Here are some points, one per row:
[-49.  -7.  -5.  16.   6.  43. -30.  -8.  -6.   4.   0.]
[-30.  40.  -9. -24. -18.  24.  -4.  28.  -2.  -9. -23.]
[-46. -31. -35.  24.  -2.  27.   0.   4.  14.   0.   8.]
[ 56.   5.  30. -23.  -7. -40.  -4.  -5. -23. -14. -34.]
[ 10. -44. -40.  45. -22. -12.  30.  21.  27.   2. -19.]
[-73.   8. -11.   7.   4.  49.  17.  27.  21. -10.  13.]
[ 10. -32.   6.  -7. -20. -23.  27. -19.   5.  13.  26.]
[-11.  37.  21. -20. -14.  11. -33.  18. -16.  -7. -14.]
[-70.   8.  -4. -17.  -1.  37.  18.  18.  13.   3.  22.]
[  23.   22.   16.   74.  117.   -1.  -10. -104.   24.   18.  124.]
[-34.  -9.  -2.  -8.   1.  17.  44.   5.  36.  -4.  19.]
[ 12.  18. -18. -26. -23.  -9. -45.  -9. -24.  21. -24.]
[ -7. -17.   7. -32.  -3. -17.  35.   9.   3.  -1.  23.]
[ -1.  45. -13.  12. -11.  18. -12.   0. -11.  12. -22.]
[ -6.  29.   5. -15.  -1.  17. -33.  -2.  -5.  11. -23.]
[-51. -12. -17.  27.   9.  44. -18.  -4.   2.   7.  -2.]
[ 25.  21.   3.   3.  11. -39. -10.  18. -14.  -3. -25.]
[ 22.  62.  16. -31. -19. -16. -24.  -7. -41.  15. -20.]
[  1.  -8.  33.  -6.  14.   8.  30.  11.  22. -18.  27.]
[ 73. -97.  15.  -7.  20. -22. -39. -29.  48.  36.  37.]
[ 11.  -5.  49.  56.  52.   0.  31.  -4.  64. -18.  78.]
[-20.  -1. -34.  27. -23.  21.  50. -13.  10.   1.   2.]
[ 13.   9.  19. -42.   7. -25.   2.   2. -21.  -6.  -4.]
[-48. -15. -17.  41.  -2.  55. -40. -11. -10.  20. -27.]
[-60.   9.   7.  35.  39.  55.  50.  18.  39. -26.  51.]
[-24.  24. -29.  -6. -23.  23.  12.  22.  -5. -14. -22.]
[-11. -15.  14. -18.  -1.  12.  50.   3.  26.  -7.  31.]
[ 10.  27. -19. -16. -14.   1.   7.  31.  25. -11. -14.]
[ 35.  20.  10. -20.   8. -30. -19.  16. -12.  -6. -31.]
[ 16.  21.  -6. -28.  -1. -13.  -9.   6.  -2.  -4. -20.]
[ 12. -39. -53.  37. -18.  -5.  38.  13.  28.   3.   0.]
[ -2. -25.  39.  17.  44.  -5.  13. -14.  40. -18.  37.]
[  4. -47. -17.   4. -16. -17.   6. -29.   3.   4.   5.]
[ 39.  17.   7. -10. -15. -29.  -1. -23. -36.  11.   0.]
[  1.  27.   4.  -2.  -8.   1. -23.  10.  -7.  -9. -15.]
[ 25.  21.  11. -12.  -8. -13. -21. -25. -35.   2. -17.]
[ 23.  22.  24. -35.  -7. -28. -20.  -6. -35.  -4. -11.]
[ 38.  14.  26.   9.  13. -27.  -5.  -1. -17.  -9. -30.]
[ 29.   6.  -5. -17.   5. -35.  14.  -4. -22.  -5.  -4.]
[ 20.  26. -10.  -1.   1. -10.  -5.  18.  -4.  -1. -40.]
[ 40.  13.  41. -13.  14. -33. -28. -17. -17. -11. -35.]
[  2.  23.  23. -22.  17.  -4.  -8.  31.  -4. -14.   5.]
[ 16.   5.  14. -12.   4. -16.  -9.  -3. -31.  -6. -14.]
[ 25. -31. -22.   4.  -8. -40.   0. -10.  -3.  -1.  -5.]
[ 17. -10.  -4. -13. -11.  -6. -13. -11. -32.  15. -17.]
[-39.  -6. -10.  -3.   5.  18.  50.  15.  28. -20.  36.]
[  9.  48.  -1.  -9. -15.  15. -14.   0.  -2.  -1. -23.]
[ 24.  24.  32. -22.  12. -24.   4.   4.  -7. -22.  -1.]
[-22.   9.  21. -24.  -2.  11.  13.  33.  30.   1.  10.]
[-28. -57. -45.  62.  -5.  17.  15.   4.  -9.  19. -30.]
[ 19.  31.  -3. -24. -10. -22. -19.   6. -12.  -5. -29.]
[ 18.  51.   0. -51. -40. -33.   7.  -4. -13.   5.  -1.]
[-26.  -5. -25.   5. -19.  21.  48.  19.  20.  -6.  18.]
[-46.   0.  41.  50.  41.  21.  57.  17.  48. -37.  59.]
[ 30. -21. -11.  18.  12. -27.  -5.  17. -30.   1. -19.]
[-31.  42. -23. -23. -32.  26.   2.  34.  11.   3. -34.]
[ 20.  26.  29. -21.  -3. -10.  23.   4.  26. -25.  16.]
[-19. -15.  24. -12.  13.  -1.  29.  20.  23. -15.  20.]
[-35.  24. -12. -19. -23.  25.  15.  19.   9.  -2.   1.]
[-43.  -9. -12.  10.  11.  44. -41.   5.  -1.  15.  -6.]
[-19.  -2.  16.  -6.  18.  19.  14.  30.  18. -26.  21.]
[ 14. -14.  -7.  33.   1.  -7. -13. -16. -20.  -8. -20.]
[-60. -25. -18.   1.  -6.  24.  -4. -11.   5.  14.   8.]
[ 10.  28.   3.  -7.   4.  -4.  -5.   5.   2. -20. -13.]
[ 33.   7.  14. -22.  14. -33. -24.  -2. -29.  -6. -25.]
[-57.  -9.   5.   8.  12.  27.  59.  25.  36. -14.  43.]
[  0. -31. -21.  40. -13.   1. -21. -19. -23.  23. -38.]
[-27.  35. -22. -11. -22.  32.   5.  38.  10. -13. -13.]
[-51.  16. -11. -15.  -2.  32.   4.  11.  12.  -1.   1.]
[-24.  24.  -7. -22.  -8.  26.   9.  27.   8. -27.  -4.]
[ 36.  43.   1. -23. -26. -11. -45. -19. -29.  30. -34.]
[-55.  14. -19.  25. -10.  54.  -8. -16.   7.   1.  22.]
[ 41.  18.  -5. -17.   7. -19. -45.  -2. -14.  -5. -42.]
[-24. -21.  10.  -7.  -4.   0.  55.   6.  13. -32.  46.]
[-60. -38. -35.  16.   7.  38. -21. -18.  -9.  18.   1.]
[ 26.  -4.   0.  22.  17. -25. -11.  -3. -45.  -9. -18.]
[ 30.  -9.  -3.  17.   5. -27. -20. -22. -38.  13. -37.]
[ 23.  67.   3.   8. -14.   1. -30. -29. -41.  25. -38.]
[  8.  -2. -14.  -3.  -7.  -5. -18.   8.   8.  -8. -21.]
[-24.  -1.  10.   4.  29.  19.   2.  28.  35. -21.   5.]
[-47. -12. -11.   2.  -2.  14.   0.  -8.   3.   8.   8.]
[ 17. -28.  -2.   5.  -1. -24.  21. -15.  27.  -6.  20.]
[-34. -15.  -8. -12.   3.  12.  41.  24.  22. -22.  34.]
[  8.  36.  11. -24.   4.  -7. -14.  12.  14. -10. -14.]
[ 44. -31.   4. -14.   1. -38. -11.  -1. -12. -19. -10.]
[ 48. -58.  35.   2.   0.  -8. -44. -22.   9.  16.  10.]
[-13. -28.   4.   2. -10. -15.   3. -22.  -3.   4.   3.]
[ 14.   4. -18. -17.   1.  -7.   9.   5.  16. -10.   1.]
[ 11.  25. -31.   4. -19. -26.   6.  33. -21.  -4. -39.]
[-51. -13. -14.  10.   2.  29. -35.  -3. -18.   5.  -8.]
[-26.  33. -14. -15. -20.  18.   7.  25.   6. -20.   5.]
[ 19.  31.   5. -33. -12. -12. -32.   9. -24.  -5. -26.]
[ 40.  14.  46. -29.   2. -38.  15.  -1. -16.  -5.  -9.]
[-26.  12.  -9.  70.   3.  12.  49.  -4. -15.  10.   2.]
[ 40. -20.   0.   9.   7. -39. -24. -19. -40.   4. -20.]
[ 27. -54. -28.  16.   4. -28.   7.   1. -11.  -4.  -2.]
[ 31. -36.  -3.   4.  12. -32. -22. -10. -25. -12.  -8.]
[-54. -16.   1.   4.   5.  36. -31.   6.  -5.  -9.  12.]
[-36. -49. -41.  26.  -6.  22.  -2.  12.  27.  35.  -8.]
Along one direction, these points spread out more than along any other. How many in every 100 of the points above lie lower along it than each point below? Answers are rounded to whole numbers. More than half of the points above lie lower than the first one.
[-18. -57. -46.  49. -23.  14.  27. -16.   0.  36. -17.] : 71
[ 28.  20.  -6.  18. -17. -17. -43. -28. -51.  15. -42.] : 2
[-70.  11. -14.  -2.  -4.  38.  14.  25.  13. -16.  13.] : 94
[ 23.   8.  21. -32.  -3. -24. -15.  -6. -30.  -8.  -8.] : 16
[ 43.  14.  24. -18.  18. -23.  16.  -6.   5. -11.  10.] : 33
[ 19.  30.  39. -10.   6. -22.   1.  -1.  -3. -10.  -3.] : 33
[-27. -53. -27.  33.  -5.  22. -22.  11.  12.  14. -11.] : 70
[  24.   74.   43.   96.  106.   26.  -18. -109.   10.   37.  127.] : 82
[ 20. -19.   3. -16. -15. -26.  10. -19. -18.  -6.  22.] : 39
[ 31.  35.  -1.   7.  -9.  -9.   6. -15. -29.  -1. -24.] : 21
[ -7.  -1.  -9.  44.  -4.   0.  -5.  -9. -26.  -4. -22.] : 47
[  9.  41.  -9.  -6. -12.  -6. -21.  11.  -1.  -2. -47.] : 22
[ 29.  12.   3.  -4. -20. -20. -10. -28. -46.  22. -25.] : 8
[ 47.   3.  17.  -9.   8. -38. -37.   2. -27.   9. -26.] : 2
[ 36.  17. -21.  -2.   2. -20.   5.  16.  -2.  -3. -32.] : 24
[ 43.   9.  39.  37.  74.  12. -68. -77.  33.  34.  72.] : 51
[-56.  18.   6.  33.  21.  35.  17.  34.  33. -14.  -1.] : 94
[ 34. -14.  -8.   2.   7. -35. -10. -14. -16. -11. -19.] : 21
[ 10.   5.  22. -25.  15. -27. -10.  -8. -35.  -6.  -2.] : 23
[ 37.  27.  59. -21.   7.  13. -69. -46.  -1.  78.  85.] : 33
[-24.  -1.   8. -38. -12.  -1.  36.   7.   9.  -1.  38.] : 69
[ 62. -60.  35.  -8.  19.  -5. -67. -49.  23.  28.  21.] : 22
[ -2.  22.  16. -27.   8.  -3. -13.  18.  10.  -6. -10.] : 45
[ 15. -10. -23. -14. -15. -10.  27. -17.   3.  13.   8.] : 49
[  1. -14.  10. -22.  17.  16.   3.   3.  -1. -24.  15.] : 57
[-58.  17. -18.  36. -10.  60.  -6. -12.   1.  -3.  12.] : 93
[ 16.  37.  10. -23. -22.   3. -34.   4. -23.   6. -39.] : 12
[ 17.  28.  -2. -13.  -2. -12. -25.  29. -16.  -3. -41.] : 19
[ 52.  -1.  21. -13.  17. -34. -31.   4. -18.  -5. -26.] : 5
[ 38.  -2.  37. -22.  12. -35.  22.   3. -14.  -8.   8.] : 29
[ 27.  36. -18. -14. -23. -27.  17.  22. -11.   3. -36.] : 21
[ 90. -88.  36.  -4.  38. -16. -53. -73.  45.  35.  51.] : 33
[-47. -29.   3. -15. -29.  17.  29.  18.  18.  22.  29.] : 89
[ -6. -38.   5.  -6.   6. -20.  43. -11.   8.   4.  40.] : 69
[  6.  -1. -18.  -3. -13. -15.  28.   9.   6.  -7.  17.] : 56
[ 21.  33. -17. -20. -12. -22. -23.  26. -22.  -5. -28.] : 16
[-61.  -9.  -6. -15. -10.  18.  17.  11.  11.  12.  22.] : 87
[  5.  -2.  29. -10.   8. -21.  46.   4.  27.  -2.  30.] : 60
[-24.  -4.  21.  -6.   0.   3.  35.   4.  29.  -5.  16.] : 74
[-30. -34. -21.  62.  -3.  21.  60.   6.   1.  -4.  -1.] : 93
[ 13.  -9.  30. -13.  -2.   3. -21. -29.  14.  -7.  23.] : 47
[-12. -23. -18.   9.  -5.  11.  40.  12.   9. -22.  13.] : 78
[-35.  37. -22. -18. -26.  33.   6.  30.   6. -12. -31.] : 59
[ 12. -62.  23.  16.  23.  18. -34. -27.  14.   8.  26.] : 59
[-32.  19.  -5.  42.  -6.  34.  65.  12.   6. -13.   9.] : 93
[ 14.  -7. -31.   4. -13. -12.  -6. -26. -14.   3. -20.] : 33
[-31.  -3. -12.  -4. -20.  15.  39.  11.  14. -10.  21.] : 82
[  3.  22.   7. -49. -30.  -4.  -5.  30.  22.  11.  -1.] : 45
[-48.  29. -12.  -2. -21.  30.   1.  21.  22.   0. -25.] : 68
[ 32. -10.   3. -18.  -2.  -3. -17.  20.  -3.  -6. -10.] : 33
[ 25. -58. -50.  50.  -5. -11. -14. -16. -39.  38. -34.] : 33
[ 45. -77. -11.   1.  -8. -24. -13.  -8.  29.  36.  13.] : 45
[-35.  13.  -2. -11. -12.  20.  22.  28.  23. -14.   2.] : 75
[ 26.  16.   3.   4.  13. -18. -28.   0. -19.  -1. -29.] : 19
[-18. -15.  10.   6.   0.  21.  61.   2.  24. -14.  32.] : 93
[ -3. -23.  -3.  -7.  -5.  12.  -9.  -6.   6.  -2.  18.] : 58
[ -9. -51. -27.  38.  -8.  -5.  -4.   1.  -8.  28. -20.] : 56
[-25. -24. -29.  12.  -4.  26.  22.  15.  10.  10.  15.] : 85
